128 stands for zero in the data rows.
Here are some points, each followed by its number:
166 130  88 185 129 144 112  85 130 155 137  81  55 168 0
173 161 163 194 180 161 117 177 139 144 107  76  61 170 1
 75  96 175 178 110 133 150 184 112 200 172  99  78 207 2
109 183 105 164  95 152 124 157  95 167 183 102  16 247 3
164 170  90 178 159 141 131  97 135 149 169  87  57 220 4
160 141  98 168 139 128 126  94 154 155 125  67  57 176 5
 97 124 183 172 146 134 133 152 169 164  89  92  71 153 6
166  75 187 132 174 119 150 167 149 192  90 105  90 149 7
163  81  86 138 164 117 159  77 142 194  80 116  93 143 8
160 101  94  91 212  81 118 174 143 169  65 176  81 166 9
148 105 165 153 152 120 154  96 157 172  99 139 105 137 10
172  83 178 169 160 114 150 154 168 173 103 148  91 136 11
 75  81  87 124 181 122 147 190 162 173  95 138  94 140 12
173  94  91  88 131 131 133  77 132 153 100 136 126 150 13
 98 115  88  31 114 157 109  79 147 186  56  91 110 179 14
174 116  90 115 125 128 155  94 112 161  19 129 124 149 15
151 139 112  77  90  77 146  88  77 122  57 113 161 142 16
 89 115  85  70  78  92 157  93  96 122  86 121 162 137 17
169 112 177  81  86  85 141 165  82 115 117 130 160 126 18
155 148 104 118  70  65 172 171  75  98 115  81 170 141 19
100 186 165 139  79  95 119 155  96  64 168  43 181  98 20
101 177  91 198  79 108  88  85  91  67 174 119 202  55 21
168 181 166 118  90  61  88 178  88  73 148  54 197 169 22
 77 148  91 124  80  80  94 149  89  61 146  89 199 119 23
185 153 173  96  53  87 114 159  55  81 148  78 192 130 24
 79 161 161  20  90 110 107 158  24  31 137  35 202 111 25
164 149 168  88  61  80  97 171  47  72 143  95 196 125 26
161 159  89  90  61 102 143  69  50  57 152 108 201 144 27
175 174 175  96  61 101 143  91  59  67 140 102 203 142 28
166 161 185 128  69  87 112  66  82  52 157  91 196 119 29
182 186 169 112  80 121 112 185  58  73 178  90 195 129 30
 90 168 162 125  81  83 117  78  96  45 154  98 184 127 31
157 162  89 144  79  83 111  99  76  64 168  86 190 106 32
181 146 162 135  97  78 105 167  76  79 148  63 187 116 33
153 149 178 102  82   7 146  88 125  63 163  47 173 106 34
 86 167 158 148  82  92  92 148  82  55 115  74 186 122 35
156 157 178 137  78 102  97 165 101  91 174 128 197 132 36
 95 138  83 118 101  86  80 158  99  47 135  68 183 128 37
 75 152 170 109  74  55  96 185  91  66 106  82 184 130 38
166 107 157 158 174 159  69 149 158  94 154 141  69  49 39
 88 141  97 141 159 127 116 158 157 149 140 164 105 106 40
 89 145 153 113 183 135 159 158 147 147 174 152 117  77 41
171 142 169 161 170 159 138  97 162 158 110 127  97 128 42
182 123  92 184 135 129 152 190 167 152  84 143  93 112 43
171 136 178 201 166  74 132 188 123 167 110 180  82 130 44
 75  90 164 146 158 129 174 159 150 162  83 160 102 105 45
 98 106 167 160 150 134 134 104 161 144 100 163 100 117 46
162 110  93 152 144 139 130  96 154 141 118 159 106 110 47
160 121 192 110 158 117 104  80 151 139 165 166 112  96 48
103 134  98 131 163 123 100  83 159 158 120 197 109  84 49
158 125  77 114 194  92 112 167 158 128 126 174  97  96 50
 76 114 176 141 203 193  59 174 129  79 191 143  73  10 51
159 101  84 132 212 156  77 100 118  70 197 140  66  15 52
147 107 182 136 207 186  52 111 149  86 174 146  71  20 53
 94 141 174 153 175 150 153  86 124 104 152 143  75  14 54
180 127 105 130 185 255  76 169 131  45 215 164  78   0 55
159 117 195 143 189 205  68 184 133  75 206 139  68   2 56
 87  76 152 164 145 111  55  84 199 110  55 130 115 153 57
163 119  79 151 155 134 114  93 161 157 147 166 107 116 58
 77 123  80 161 143 128 108  92 157 142 145 162 101 112 59
184 124 171 164 139 121 112 178 156 151 133 150 102 112 60
 96  95  96 120 139 110 200 101 170 183 219 132  91 131 61
 88 128 165 193 123 113 111 148 195 142 155  76  75 145 62
169 108 170 183 137 115 119 165 158 148 156  99  69 161 63
162 129 153 152 148 135 103  85 145 138 161 119  66 192 64
 70 117 181 177 133 121 123 168 160 154 156 102  65 163 65
 79 130  90 150 133 132 121  99 161 143 155 108  70 159 66
 71 140 177 154 126 117 129 177 160 119 185 158  92 141 67
164 124  92 171 142 129 119 168 152 145 151 104  73 148 68
 82  65  93 203 117 146 122  89 121 159 107  34  89 165 69
 95 129 169 151 144 119 123  84 149 150 133 122  74 150 70
172 129  96 161 116 104 123 177 184 135 167  69  68 164 71
181 157  75 180 136 155 100  79 140 163 146  72  65 133 72
 99 131 107 174 130 135 105 177 148 157 146 107  69 165 73
155 130  96 170 131 133  99 168 157 147 132 129  78 147 74
 83 105 179 169 134 125 120 161 153 145 155 102  97 148 75
173 126 169 184 126 106 108  77 144 158 136 144 105 153 76
 82  81  77 165 128 133  99  88 152 164 144 101  93 155 77
 93  72 152 163 129 164 126 184 139 141 224  31  95 150 78
 96  84 161 114 136 159 134  84  94 178 117  91 104 179 79
178  70 177 102 127 149 109  89 101 168 118  92  95 168 80
 90  50 170 168  84 186 142  82  60 180 155  73 102 186 81
161 121  91 129 125 188 129 159 111 158  78  14 104 152 82
157  84 149 124 131 147 117 167 106 168  88  74 108 161 83
 67  69 160 121 126 163 126 167 102 177 103  61 108 167 84
 89  81 186 141 135 156 113 173 102 171 139  77  90 176 85
158  88 100 200 144  98  69 172 163 139 176 112 120 172 86
171 112 173 175 135 127 114 171 136 171 145 114  96 169 87
 86  93  84  90 116 168 122 166 115 175 156 138  63 171 88
171  79  85 137 132 165 113  79 109 181 160  85  92 163 89
154  78 182 169 136 188  97 153 114 175 137  79  90 169 90
 83  65 102 116 136 163 133  72  99 173 103  72 111 184 91
171  70 155 126 152 162 157 155  92 178 134 105  99 187 92
136  81 178 126 135 159 131 158 111 180 123  72 100 179 93
 90  83  85 133 119 135 113 157 112 184 148  73 100 176 94
170  76 111 111 132 149 140 101 102 174 101  88 109 165 95
177  90  81  33  95 132 143  82  55 122 100  79 171 153 96
 87  76  92  34  83  90  87 166 115  93 107  39 145 190 97
 93 129  99 147 178 124 150 164 154 159 115 172  92 122 98
168 148 169 135 158 123 125 173 148 146 102 185 110 104 99
 74 152  80 171 141  97 114 164 170 166 111 183  84 112 100
137 147 175 133 159 109 121  88 147 147 132 168 105 105 101
102  71 113 129 158 144  89  91 143 129 131 181 118  97 102
184 131 187 151 172 100 101 181 142 160 158 133 113  92 103
172 123  93 137 156 124 124 161 153 152 130 177  99  94 104
 90 130 160 163 168 136 149  71 123 120 127 134 105  99 105
162 131 150 128 143  57 110 149 174 151 104 132 116 125 106
161 118 169 127 136 100 125 152 155 147 124 156 107 123 107
179 124 167 135 149 111  96 168 157 154 143 168 111 107 108
 84 155  95 150 192 149  70  91 113 127  97  65  94  93 109
 77 124  97 160 145 117 103  93 150 146 134 177 105 112 110
160 118 165 202 154 121 117  96 154 139 109 161 102 106 111
105 136 159 152 152 130 108  93 134 137 132 163 101 124 112
162 124  88 140 146 146 123  78 164 143 148 151  85 102 113
173  79 140 187 169 113 152  96 172 127  93 202 105 104 114
178 138 147 194 154 109 164 170 199 146  57 134  85 122 115
190 140  99 193 153  92 157  74 180 137  40 136  86 108 116
101  79 182 117 133 119 125  83 190 149 107 169  94 124 117
 78 123  83 171 135 115 158  77 177 148 120 168  96 123 118
161 122 174 153 153  99 149  93 158 142 114 200 102 112 119
105 113  81 144 141 115 152 168 172 145 113 166 100 126 120
 98 101  78 142 142 111 148 113 168 142 105 163 103 118 121
 78 118 165 148 148 132 131 157 153 144 129 152 102 121 122
 88  90 178 160 150 133 128  90 154 145 129 147 101 133 123
101 105 167 150 161 158 158  89 155 131 111 142 101 108 124
160  86 165 130 167 164 148 146 146 133 138 116  94 121 125
167 129  78 166 151 140 115 168 161 138 188 145 110 117 126
174 104 104 145 154 125 114  87 151 134 124 156  99 122 127
142 159 101 168 153 142  96  97 191 124 124 107  94  56 128
 94  92 102 119 189 133 161  84 164 115 177 159  92 140 129
 75 117  98 138 152  97  84 169 145 144 130 187 106 118 130
 81  85 166 137 145 121 135 177 140 114 118 255 100  90 131
 77 126 164 146 162  87 101 179 117 155 149 158 111 127 132
 81 117 185 136 166 104 102  79 139 137 134 203 110 110 133
 95 119 166 146 172 134  93 181 161 123 147 184 113 106 134
165 143  98 131 136  97  74 185 120 143 215 226 104  76 135
143 188 177 129 176 129 124  85 170 163 105 179 100  65 136
 73 166 163 125 163 133 168 104 152 180  96 177 105  76 137
160 118  93 153 155 103 137 159 142 175  91 161 118  83 138
168 206 109 148 148 168 202 173 189 152 137 172 111  69 139
 94 124 166  86 132 190 146  93 111 136 102  82 166 155 140
166 117 187  86 141 191 133  89 107 137 103  82 164 154 141
 90 122 105  98 131 186 154  86 115 145 100 112 158 168 142
 95 181  82  77 143 211 118  99 103 123 138  90 159 146 143
157 110 172  49 180 233 188 179  93 155  97  75 164 152 144
164 121 103  72 127 202 158 103 138 141 131  85 165 170 145
170 133  95  44 112 202 172 166 115 137 130  93 159 164 146
152 146  85  76 115 190 125 172 110  95 157 101 168 144 147
159 158 165  45  70 195 141 101 112  88  82  78 190 138 148
150 186 104 100  72 152 110  74 100  77 121  90 195 166 149
145 170 170 103  72 200 122 164 118  79  88  99 196 154 150
158 105 170 141 180 194  33 164 143  90 230 145  72  51 151
 76 162 114 122 180 168 131  87 141 153 145 188 104  71 152
163 158 157 104 176 182 111  79 149 151 142 179 104  69 153
167  56 171  88 207 152   0 172 159 151 166 174  94  52 154
155 172  94 184 181 180  52 104 152 129 110 172  69  17 155
 96 173 176 206 195 187   9 159 108  43 179  96  74   9 156
155  90 173 156 205 195  10  83 131  80 173 123  81  53 157
179  99  84 140 214 174   0 159 142  85 145 130  74  43 158
 53  80 176 150 211 189   4 162 134  83 149 117  69  43 159
 78  47 103 144 180 114   6  89 185  83 181 115  80  59 160
157  86  91 146 225 179   0  80 134  83 181  97  70  22 161
157  82 184 152 230 201   0  95 111  88 167  99  61  32 162
168  93 168 163 210 175  16  91 151  76 169 127  65  39 163
174 125 166 141 203 164  29  83 147  57 147 113  72  58 164
 87  99 100 169 188 177  12 162 136  51 196 120  58  39 165
171  48  79 131 176 220  11  85 113  17 130  30  93   9 166
172 101 174 167 206 164  64  79 141  61 134 113  67  20 167
160  57 163 175 169 255   0 175 160  71 166 139  77  16 168
 93  99 169 144 199 174  35  97 127  87 144 126  79  51 169
154  67  94 145 219 169  12  90 131  92 183 155  67  69 170
171  83 100 148 215 131   5  84 167 101 168  96  80  38 171
 82  95  87 144 221 134  51  79 148  84 148 117  68  33 172
 84 136  97 116  90  87 106 161  80  76 125 107 185 145 173
Which two points above are nearest to each new point, looking only along the 6 directions in which the numbered points spread most? Their numbers follow each, nearest first.
169 190  87 180  90  68 186  87 139 111   9 188 115 161 >> 116 15
 84 124  85  86  83 165 119 175  74 113 100  93 179 171 >> 97 173
175 161 172  73  46 101 145 109  59  79  88  98 200 167 >> 28 150
160  98 160 109 141 123 121 171 155 129 109 106 158 124 >> 107 125
100 140 167 131 139 105  94 100 152 157 174 107 122  87 >> 112 105
181 127  74 165 124  93 117 184 179 147 189 104 115 165 >> 71 86
181 115 179  79  72  20 123 174  36  84 195  47 175 166 >> 22 24
177 211  94 121  83 132 133  69 126 102  85 111 176 172 >> 16 149
 66  84 168 116 155 215 205  93 127 186 132  83 123 160 >> 79 81
 87 101  97  84 129 229 221 162 134 184 157  93 147 172 >> 79 81
169  47 169 138 124 147 168  90  67 199 148  99  83 207 >> 92 83
146  83 104 155 158  69  84 174 153 141 151 124 129  88 >> 126 74
161 180  93 105  99 164 118 168 112  92 132  94 184 166 >> 147 19
168  99 170 150 136  98 107  81 156 134 179 113 113 124 >> 76 64
 92  59 175 107 149 196 228  91 134 173  60  71 147 164 >> 79 140
 86  96  98 133 128 162  90  74 114 100 114 123 100 139 >> 109 57
170 153 156 105  59 125  94  80  91  68 175  80 201 139 >> 29 149
 94  69  83  98 139 213 205  96  61 188 136  46 141 155 >> 91 14
159 143  88 132 169  65  48  86 141 154 148 224 117  96 >> 50 128
 95  88  79  91 148 219 141  88  60 194 165  43 126 176 >> 91 81
165 104 193 151 157 126 118  90 144 155 114 136 106 128 >> 42 125
 90 159 104  52  73 130 146  99  75 115 111  95 175 160 >> 17 16
146 111  90 105 140 208 111  94  96 119 135 113 140  95 >> 143 109
 94  69 173 169 120 125 161 150 191 160  95 182 113  89 >> 45 46
174 106  90 162 150 184 127  85 112 180 151  65  84 206 >> 89 82
 90 188 161 122  69 101 133 104  66  81 114  98 193 128 >> 31 34
182  96 189 143 200 158  97  83 152 140 138 196  97  73 >> 153 48
157 148  87  77  75 125 151  88  87 105  62 117 180 157 >> 16 96
116  98  97 170 144 153 131 162  88 163 128  78  86 170 >> 94 88
 86 108 152 116 152 114 100  92 148 140 133 132 140 136 >> 105 57
180  83 203 123 186 116  81  95 124 125 174 133 123  92 >> 48 125
152  60  83 165 139 144 128 163 148 139 121 123 102 107 >> 64 74
156 109 186 188 135  76 201 166 133 142 144 157  91 132 >> 44 107
185  94  86 129 155 153 192  84 135 186 120 139 115 127 >> 8 13
 87 128 172 190 129 120 130  82 158 142 145 115  93 146 >> 70 57
 90 207 185 167 142 155  77  95 142 179 102 128 108 108 >> 112 105
 97 165 160  17 110 145 112 163  92 103 114  80 190 167 >> 150 148
112  93  78 238 201 107 121 168  91 155 190 153  62 188 >> 73 86
 91  90  98 147 128 175 131  94 119 177 106  92  97 193 >> 91 69
 79 155 189  83 155  92 119  85 175 164 147 161 113  78 >> 133 137
 96  91 179  82 137 227 214  94 133 181 146  78 142 164 >> 79 140
156 120  89 150 158 146 101 118 145 134 177 158 101 100 >> 128 113
186 102 162  75 118 103 187 158 186 228 103 176 119  67 >> 119 99
160 101  98 177 129  94 173  90 130 128 135 200  91 137 >> 138 47
 95 113  98  96  61  72 161 160  53 108  93 215 141 137 >> 17 16
163 177  98 119  98 112 131 155 114 116  80 132 150 158 >> 19 16
157 176 159  66  92 161 158 169  89  77 147  95 180 153 >> 150 18
171 116  92  72 121 170 129 170 108 132 134  85 153 130 >> 147 146
170 160 180  97 105  74 158  80  81 143  18 130 153 156 >> 16 15
154 121  74 154 163 118  83 149 158 153 110 191 120  62 >> 50 104
163 125  95 191 140 122  92  92 158 155  99 151  98 107 >> 58 113
 93 127 108 133 156 157 140 146 136 142 116 164 103  96 >> 112 105
162  98  92 183 142 105 197  82 183 119 109 175  89 120 >> 116 138
 91  99 172 143 175 128  70 158 124 114 183 120 131  98 >> 134 41
180 166 166  86  49  78 160  90  44  76  87 114 194 150 >> 28 16
 94 122 161  99 136 148 139 159 118 143 100 102 151 152 >> 140 79
148 129  94  75 128 183 180 101 106 176  96  97 147 160 >> 145 95
100  96 178 136 190 165  80 189 152  80 187 125  62   0 >> 51 151
 96 123  91 182 132 167 155 165 188 156 191 110 110 147 >> 73 62
 83 134 174 149 155 179 184 175 191 182 105 178 113 135 >> 45 46
 79 131 109  90  87 155 172 164  49 103  82  53 185 163 >> 97 150
 94 112 111 160 145 146 120 172 146 138  77 139 101 122 >> 70 112
 84 179 177 130  60 113 118  79  68  58 152 108 201 156 >> 31 35
 83 101  90  88  50 104 173  80  52  90 110 119 199 152 >> 17 16
 94  95  72 173 181 172  61  91 156  91 132 139  74  60 >> 172 160
 87 197 167 144  48  68 165 187  92  50 153  79 185 119 >> 38 20
151  69  83 150 125 168 171 160 161 169 135  97 102 113 >> 64 5
152 146  89  68  68  95 161  62  48 111  63 121 166 161 >> 16 17
 66 159 170 113  59  97 125 159  66  70 104 100 185 139 >> 38 35
 94 109  98 183 156 162  96  77 121 191 178  79  82 197 >> 69 77
 72 108  90 181 152 137  88  96 162 132 149 147  95 137 >> 59 66
 86 201  89 149 138  84 146 166 104 153  40 175 130 165 >> 120 106
 99 124  91 170 143 127 117 163 158 143 139 154 103 126 >> 40 120
110 109  96 104 134 177 168 103 139 195  75 111 142 168 >> 14 142
160 112  76  89 114 129 194 163  67 114  48  89 144 185 >> 146 145
178  85 101  61 120 194 203  86 103 161 108  68 147 181 >> 145 95
150 115 164 142 145 114 163  95 184 154 117 158 100 132 >> 10 9
 88 109 102  60  73  94 132  76  27 112  80 149 158 148 >> 17 16
102  65  77 167 124 175 124  83 148 206 158  93 102 200 >> 69 77
 74 132  91 101  62 141 105  86  70  63  65 127 196 146 >> 17 31
 94 116 180 166 152 133 114 176 183 168 189 108 147 129 >> 75 67
172  73  90  70 116 171 180 175 123 143 129  79 165 165 >> 146 145
162 138  86 198 138 111 138 168 160 113 142 148  87 119 >> 126 74
153 102 147 164 135 137 114  96 159 147 135 152 101 112 >> 111 76
 84 113 109 129 168 114  39  70 127 144 157 134 138 146 >> 109 57
157 185 157  78  82 178 119  80  95  85 116  96 194 171 >> 148 149
 81 145  86 111 149 114  56 104 140  85  83  79 156 132 >> 143 109
160  62 100 132 126 144 190 169 113 155 144 132 133 106 >> 76 64
 77 178  59  54 110 165 154 163  87 115 131  90 182 168 >> 97 17
 81 160  92  83  86  73 134 168  72  94  27 182 167 141 >> 17 16
159 140  96 109  74  79 160 159  60  98 106  99 196 154 >> 19 34
 84 237 170 115 184 219 107 106 139 111 189 151 129 110 >> 54 105
147 153  67  83 110 189 131  82 109 114 138  99 166 132 >> 143 149
 86 158  88 123 178 131 126 106 142 151 127 178  99  68 >> 49 152
166 133 171  57  71  71 135 186  23 104  85 149 156 140 >> 18 150
 76 185 178 136  64  98 125  91  92  59 164 103 190 115 >> 31 35
 89 147 177 120 180  84 181 152 170 120 169 187 117  77 >> 131 41
 96 187  94 124 163  84  55 176 204 132  95 115 147 189 >> 120 40
175 110  78 182 135  98 153  87 177 153  95 160 118  72 >> 116 58
155 124  83 236 150 115 104  85 156 116  83 119  89 136 >> 58 113
 89 160  95  88 105  96 145 161  80 124  39 134 156 163 >> 17 16
145  99 182 150 146 145 123 105 110 161 149 107 101 181 >> 83 93
 70  67  76 172 130 121 105  89 120 188 127  72  77 199 >> 69 77
 95 157  95 147 168 114 109 177 147 137 105 158 109 116 >> 40 130
170 222 182 103  91 191 136  99 115  86 132  90 173 135 >> 150 148
177 105 173 144 121  83 136 169 103 154 159  90 103 159 >> 87 63
 92 102  93  85 155 238 198 166 149 165 122  65 149 173 >> 79 81
178 118 169 136 118 103 180  95 175 184 166 165 107  87 >> 119 139
161 176  79 135 107  75 153  79  97 110  61 132 148 161 >> 16 17
 77 175 166 139  96 146 159  93 136  96  37 109 162 176 >> 17 142
 77 171 184  74  84 156 133  98 100  79 156 127 168 149 >> 31 150
 89  62 168 131 124 167 153  79 130 178 122  91 102 163 >> 79 81
 62  96  75 137 124 117 139 102 127 181  93 123 112 146 >> 61 66
166 174 170  87 161 188 189  71 161 152 141 216 103  72 >> 136 153
151 180  96  66  88 180 123  84 105  77 121  79 208 165 >> 149 96
177 112  96  82 144 185 149  89 145 149 137  81 159 137 >> 145 95
 86  87  93 160 174 162  43 188 146  83 194 151  75  40 >> 165 160
154 212 112 125  60 103 132 165  46  57  91 115 194 140 >> 34 28
162  98  95  43 105 174 179 164 109 152  86  59 161 176 >> 146 145
165 183 151  59  25 144  56  89  67  87 152 140 205 210 >> 28 149
167  87 179 139 101 106 136 170  70 137  61 127 171 118 >> 18 150
168 140  92   0 109 123 205 168  72 124  50 145 182 169 >> 16 148
159 124 173 194 153 108 183  95 163 139  79 175 113 135 >> 119 9
 90 185  81  77  91 176 130  85 122 112 109 120 177 177 >> 17 143
174 103 170 107 160 157 131 156 127 123 178  99 153 133 >> 125 83
 96 131  91 127 164 147 174  89 162 120 123 159  97 157 >> 121 129
 84 126 168 179 135 116 113  75 188 136 155 115 122 172 >> 70 61
 90 120 153 167 132  77 188  94 137 130 115 216  92 126 >> 137 98
166 165  72 136  87  75 105  65  97  63 158  81 185 110 >> 32 27
166  44 176 138  98 165 116  94  98 145 122  77  88 134 >> 80 83
 92  60  97 143 130 146  57 151 159 132 113 158 115  67 >> 102 57
 83 112 160 158 142 129 141 192 153 156 152  76  64 173 >> 65 2
155 194 163 109 105 125 161 178 104  85  43  84 173 199 >> 18 19
 92 113 105 142 180 174 103  99 121 138 130  92  85  86 >> 109 57
 83  91  88 211 158 114 105 157 147 137  57 127 116  68 >> 40 110
 66 202 187 107  77  91 146 162  69  82  70 122 176 158 >> 38 35
161 130 169 120 166 122 118  90 118 125 137 167  99  92 >> 48 101
 84 180  95  38  54 140 196  81 118 102 105 127 185 161 >> 17 16
170 184 177 100  78 160 143 163 120  92 119  72 190 175 >> 150 18
175 147  81 121 138  54  78 161 188 116 174 127 138 142 >> 126 74
106 133  79 137 133 119  73  90 141 152 135 167  88 132 >> 59 110
171 129 174 102 157 196 193  92 132 189 123 124 138 149 >> 80 10
160 173 181  85  85 166 116 175 111  75 144 102 178 155 >> 150 18
158 149  91  87 120 171 152  89  92 107 205  66 157 122 >> 147 143
160 161 180  94  72  59 141 169  46 106  43 126 169 152 >> 18 28
 96 151 167  59  86 140 142 167  47 103  81  80 182 165 >> 150 148
 99   0  90  68 189 215 131 165 116 147  59  84 144 140 >> 79 91
 67 216 149 104  38 117 139 181  75  54 163  89 186 155 >> 38 35
164 144  87 134  92  85  87  97 101  89 173 132 178 134 >> 32 34
 84  86  94 136 148 128 117 173 111 157 136 104  97 166 >> 88 94
168 169 102  65  90 153 124  79  64  78 150 118 173 164 >> 149 27
150 111 159 155 141 200  71  82 152 173 104 182  96  99 >> 153 42
 95 175 173  91  86  83 206 167  72  58  27 177 176 173 >> 18 16
 91 170 159 111  67 113 150 167  63  66 131 122 168 143 >> 38 35
154 186 169  92  79 123 149 170  98  91  71 114 174 172 >> 18 150
160 164 104  98  66 121 146 161  81  81 102 102 198 163 >> 19 28
144  82 146 119 113 162 108 190 148 167  96  49  64 144 >> 90 93
147 132 194 116  98 108 194 165 164 213 174 194  97  41 >> 99 119
163 176 165 178 112  47 107 113 129 166 170 171 101 133 >> 106 139
 77 176  94 114  91 143  90 162  61 109  74  75 181 172 >> 97 173
180  89 102 124 171 123  85  95 114 115 181 121 131 108 >> 128 127
188 134  93  96 134 153 121  84 106 112 158 100 162 141 >> 147 145
 86 125 158 174 181 122 168  75 240 155 201 153 105 111 >> 98 40
 78 113  85  83 163 121 133 110 130 103 112  78 156 135 >> 143 142
174 191  79  62  80 204 146  95 106  92 112  91 190 183 >> 96 149
152 205  84 130  49 106 132 114  54  58  91 100 198 169 >> 27 149
159  72 155 173 118 122 148 102 175 149 123 175 108  81 >> 111 101
186 181  98 101 193 168 150 103 116 121 170 163 101  31 >> 153 48
165 101  98 144 164 106 171 106 156 190 108 174 106 135 >> 9 116
 82 126  98 137 185 180  87  71 139  90 181 140  70  11 >> 172 160
166 127  90 114 181 129  54 109 155 120 133 146 120  89 >> 128 113
167  83 199  99 149 178 190 175  95 188 107  88 146 148 >> 144 92
 78  89 164 152 143 200 197  89 132 186  95 127 117 143 >> 79 117
170  99  78 180 124  79 206  84 151 119 135 220  90 125 >> 116 138
159 146  96  69  98 185 144  76 103 118 124  91 181 167 >> 96 145
 94 152 121 133 156  82 111  86 170 157 148 135 106  91 >> 110 40
167 203  88 140  84  83 135 169  52  39 118 196 191 100 >> 34 32
166 127 149 135 146 109 112 150 157 157 110 165 109 117 >> 107 106
165  23 111 104 109 181 189  95 152 166 142  90 125 126 >> 95 80
 97  41 163 209 110 140 169 167 190 155 122 148 114  81 >> 122 45
 71 126 172  81 102 216 178 179 103 194 162  68 144  97 >> 84 85
165 119  72 145 118  78  77  91 156 186 171 138  94 106 >> 58 113
 98 104 162 124 156 130 173  93 106  98 129 199 102  93 >> 133 105
 68  92 180 161 140 123 121  72 163 146 144 147 101 124 >> 123 57
105 113 182 160 153 103 179 165 178 108  73 170  81 131 >> 45 122
163 159 191 143  94 130 150 153 121  61 113  97 183 182 >> 18 150
156 114 111 189 204  81 120  64 117 109 149  79 149  97 >> 128 113
 93 107 170 127 139 103 197 170 183 149 129 171 107 117 >> 45 122
 78 169  71  92 151  54 150 170 191 174 174 178 119  80 >> 100 130
168 101  82 107 161 115 154 176 148 170 141 145 129 128 >> 76 106
181 154  97  78  46  63 255 101  75  80  59 146 193 239 >> 16 19
 82  88  86 106 149 184 177 150 127 175 114  91 136 152 >> 79 91
 81 124  83 157 150 115 165 167 168 133  86 101  94 159 >> 61 12
157 176 188 136 101  92 150  95  65  91  63  96 155 155 >> 18 150
155 143  81  96  52  51 133 156  58  92  61 132 180 140 >> 19 34
160 141 166  95 133 115  45  86 124  71 103  92 163 138 >> 147 29
 78 156 162 118 180 194 139  91 143 128 149 161  98  40 >> 54 152
 90 143 187  91 190 202 130 113 141 123 158 160  93  39 >> 54 48
162 162 102 137 104 106 137  90 139  57 186  85 184 107 >> 32 34
167 121 106 141 134 100 138  96 123 154 137 121  94 136 >> 76 47
152 116 178 154 136 119 116  92 145 133 126 163 103 121 >> 101 111
 80 117 166  67 124  99 189 181 148 208  93 159 131 158 >> 45 10
 62 112 182 183 144 100 134  97 145 149 145 146  85 131 >> 122 123
158 130 162 145 135 122 154 154 164 142 136 171  99 139 >> 107 106
164 151 174 107 190 182 131 166 146 138 176 169 102  53 >> 48 108
153  99  81 187 130 138 178  76 133 156  63 169 113 136 >> 8 116
179 128 178 187 128 130 112 150 150 115 178 135  65 171 >> 63 87
168 168 169  79  95 170 117 160  66  86 103  81 192 171 >> 150 24
154 201  87 131  59 104 137  87  76  58 100 109 188 150 >> 27 149
167 160  89 126  64 123 157 179  59  59  93 104 192 149 >> 19 34
 91 145 180  47  94 202 157  95 101 114 133  66 178 176 >> 140 148
168 185  79  97  71  75 167 168  72  78  97 124 180 177 >> 19 34
148 137  73 182 140 150 139  80 166 141 152 146  86 144 >> 58 113
161 144  84 124 223 223 119 183 163 121 161 108 101  77 >> 39 128
 78 160 174  82 136 199 116  74 109 145 113 129 158 129 >> 140 142
 89 111  83 148 148 124 157  79 141 172 113 124  90 154 >> 61 121
 83 141 162  36  76 147 126 181  69 113 112  90 177 186 >> 150 97
166  94  87  70 114 177 213  81 101 130 132  99 159 176 >> 145 96
168 145 171 126 138 118  96 153 148 156 152 142 113  89 >> 108 103
152 152 201 133 151 113 120 176 157 146 127 183 109 104 >> 99 108
162 130  99  51  87 108 143  93  50 129 107 126 140 149 >> 16 149
 81  57  96  85 144 217 180 175 118 193  87  54 113 213 >> 81 79
167  98 161 184 135 137 106 103 161 161 178 103  97 160 >> 64 74
163 119 103 166 195 111  63  84 131 119 112 147 115  82 >> 128 113
 91 113  85 159 144 126 109 158 154 155 132 152 101 104 >> 40 130
 87 115 101 164 151 141 186 105 137 177 109 171 109  94 >> 121 118
 81 169 171 127  63  92 158  83  63  69 109 112 189 143 >> 31 173
150 117 171  61 125 225 169 169 116 144 114  78 160 162 >> 144 141
163 169  96  85  96 152  87 160 103  84 161  72 190 162 >> 147 33
162 106 165 151 153  86 109  83 149 152 144 136 116 144 >> 76 111
 81 155 106 125 123  95 152  84 104 141  36 145 140 150 >> 17 142
 93  48  99 154 160 128 121  77 114 160 187 104  96 167 >> 77 66
 86 138  94 114 129 123  59 166 116  75 128  85 160 129 >> 37 173
 67 190 191 117  68 135 135 161 106  89 102 107 180 163 >> 38 35
159 114 166 141 148  92 128  79 169 147 146 105  89 131 >> 76 64
 83 141 175 133 178 135 101 181 153 131 157 168  99  79 >> 134 41
158  90  79 125 145 207 194 163  86 154  66  99 146 171 >> 95 145
155 114  77 174 144  80 126  92 193 157  87 196  83 114 >> 116 58
151 181  93 160 145   3  60  91 151 149 139 184 107 127 >> 50 100
150 182 102 118  75 114 153 165  73  75  60 105 188 161 >> 19 34
101 151 191  58  73 144 161 163  65 108  75  93 183 172 >> 150 18
169 174 151 129 120  96 153 168 102 143  15 126 139 147 >> 18 106
 94  97 167 130 139 169  60 162 112 110 112 101 102 124 >> 75 125
 84 183  86 150 114  55 165  94  98 161  23 161 132 155 >> 17 121
 87  74 165 147 128 133 134 191 171 154 109 161 107 108 >> 122 45
167 172 111 129  78  96 174 166  66  74  69 115 189 152 >> 19 34
 91 117  96  85 125 173 168  84 113 169  94  87 133 194 >> 14 142
 97 159 166  92 209 174  80  98 101 128 189 206  79 128 >> 54 102
172 113  96  75 111 173 171 165 101 148 130  73 173 171 >> 146 145
 85  92 101 159 139 134 152 100 187 171 221 102  83 120 >> 66 77
156 203 169 119  54  97 151  88  56  51  98 112 197 139 >> 28 29
 98  81  77  98 132 199 172 105 135 185 116  71 113 187 >> 91 14
 88 198  91 116 103 163 131 164 105 144  90  51 163 164 >> 97 147
